Each named move below is a turn or a mirror, shown by a few rows before and after it. Which moves, in which order, take the first row of each later pair to the second? The first pair is answered.
move q_582:
[ 18  -1 -23   5 -28  -2   1 -12]  ->  [ 16  19   5  13 -21  -1 -23  -4]
[-12   3   5   0   9  -6  -4   9]  ->  [-9 -4 -7 -4  6 -6  8  4]
[ -1  10  19  -2   2   3 -14   2]  ->  [  3 -11 -12 -11  -6   0  15  -7]
move q_57:
[  7   0  -3  12 -16 -15  11   1]  ->  [ -9   3  14   2   9 -11  14  11]
[  4   5   5   7  -2   2 -10  -1]  ->  [ 4 -2 -9  7  0 -5  4  3]
[  1  -5  -7 -15  -6   2  10  -5]  ->  [ -4   0   5 -18   1   6   4  -5]
[  8   8  -6  20 -17  -8 -11   5]  ->  [ -4   1  -8  11   9 -13  11  22]
move q_862:
[ 2 -3 -6  4 -7 -2  7 -3]  ->  [ 2  5 -1  9 -2 -8  4  5]
[ -3  11  14   7   4  -2 -13  10]  ->  [  0  -7  -5  -9 -13  14   1 -15]
[-1 -8 -7 -3 -5  5  3 -5]  ->  [-3  1  0  2  5 -5  2 10]
[-12  -3   7  -3  10  -2   6  13]  ->  [ -5   1  16  -4  -7   8 -10  -3]
Then:
Each pair is 2 to 3 moves apart.
[ 16  10   0  12 -13 -10 -18 -13]  ->  [ 12  -9 -18  -4 -10  -3   7 -21]  q_57, q_862, q_862
[-19   1  14  -3  26   2  -5  12]  ->  [ -2 -11 -25   7   5 -16  17   8]  q_57, q_57
[-4 10 12  3  9 -1 -8 10]  ->  [  1  11   8   9   4  -5 -10   9]  q_582, q_862
[-12  -9  -3 -22   9  10  14  -5]  ->  [ -9  -9 -11 -16  11   0  23   4]  q_862, q_582
[-12 -11  -7 -17  11   6   8   1]  ->  [  0 -11 -15 -13  -9   8   2 -12]  q_862, q_862, q_57
[  1  15  14   3   5  -2 -11   1]  ->  [  3  14   4   9   6 -13  -2   9]  q_582, q_862
[ 17  11  26   9   1   2 -24 -13]  ->  [ 20  14  21  20   3 -10 -21  -2]  q_862, q_862, q_57
[  6   4  20   1 -13   9 -15 -11]  ->  [ 10   7   5  18  -2 -18   1  14]  q_57, q_862
[-14  -4   0 -14  14   2  13  -2]  ->  [ -1  10   0   9   6 -20   3  13]  q_57, q_57, q_862
[  3  -5 -14  -1   1 -11  21   4]  ->  [-10   0   9 -14  18   6  13   4]  q_57, q_862, q_862
[ -5  -9  -3 -17   6  11  -4 -12]  ->  [ -1   7  13  -4  10   4 -22  -2]  q_862, q_582, q_862
[  1 -10  -7 -10 -15  12  -1 -17]  ->  [  1  10  16   7  -9   5 -23  -2]  q_862, q_862
[  7 -21 -36   4 -10 -16  25  -1]  ->  [ 20  -3 -21  21 -35 -14  -8  -8]  q_582, q_57, q_862
[ -8   3  13 -14  26   8   0  12]  ->  [ 13  10  11   5 -12  11 -24  -9]  q_862, q_57, q_582
[-20   8  25 -13  36  -3  13  10]  ->  [ -2  12  32  -8 -10  17 -25 -27]  q_582, q_57
[ -6 -12  -4 -13   1  14 -10  -9]  ->  [-12 -12  -5 -11  15   6  -1   6]  q_582, q_862
[ -8 -15   1  19  11  -7  25  -8]  ->  [  1  -2  14  32  -5  -9   0 -12]  q_582, q_57
[  2   6   5  -5 -13   7 -15  -1]  ->  [  1  12   7   2  -3  -5 -13  13]  q_57, q_582
[-19  -8   6 -22  20  -2   9   4]  ->  [-13   9  17  -2  18 -15  -6  18]  q_862, q_582, q_862
[ -8  13  22  -1  -9  18 -10 -19]  ->  [-14   5  16 -11  -4  23   1 -22]  q_862, q_57
[-12  10  14  -9  17  12  -9  16]  ->  [-15  -3   0 -18  18  14  10  11]  q_862, q_862
[ -3   9  10   2  -9   7 -19   4]  ->  [  3  10   2  11  -9  -5 -13  12]  q_57, q_582
[ -1  11   2  20  14 -20  -3  25]  ->  [ 11  -5  -7   7 -28   7 -15 -22]  q_862, q_582
[  3  15   8   8   9 -17 -20  15]  ->  [ 10  -3 -24   5   0 -23   6   9]  q_57, q_862, q_862
[ -7 -11   9   9  15 -12  -4  14]  ->  [ -5  -8  19   7   7   0 -18   2]  q_582, q_57
[ 15   4  -4  17   2   1 -12   2]  ->  [  9  -8 -17   3  10   1   8   0]  q_57, q_57, q_582
[-11  -3  14  14  31   0  -5   5]  ->  [  3 -14 -16  20  14 -14  14   2]  q_57, q_57
[ 11  -2 -14  17 -20 -10   3   0]  ->  [ 10   8   1  23 -11 -15  -6  11]  q_862, q_582
[-16  -6 -15 -13  14   5  -3  11]  ->  [  1   2 -16   6 -14  -2 -25   3]  q_862, q_57, q_582
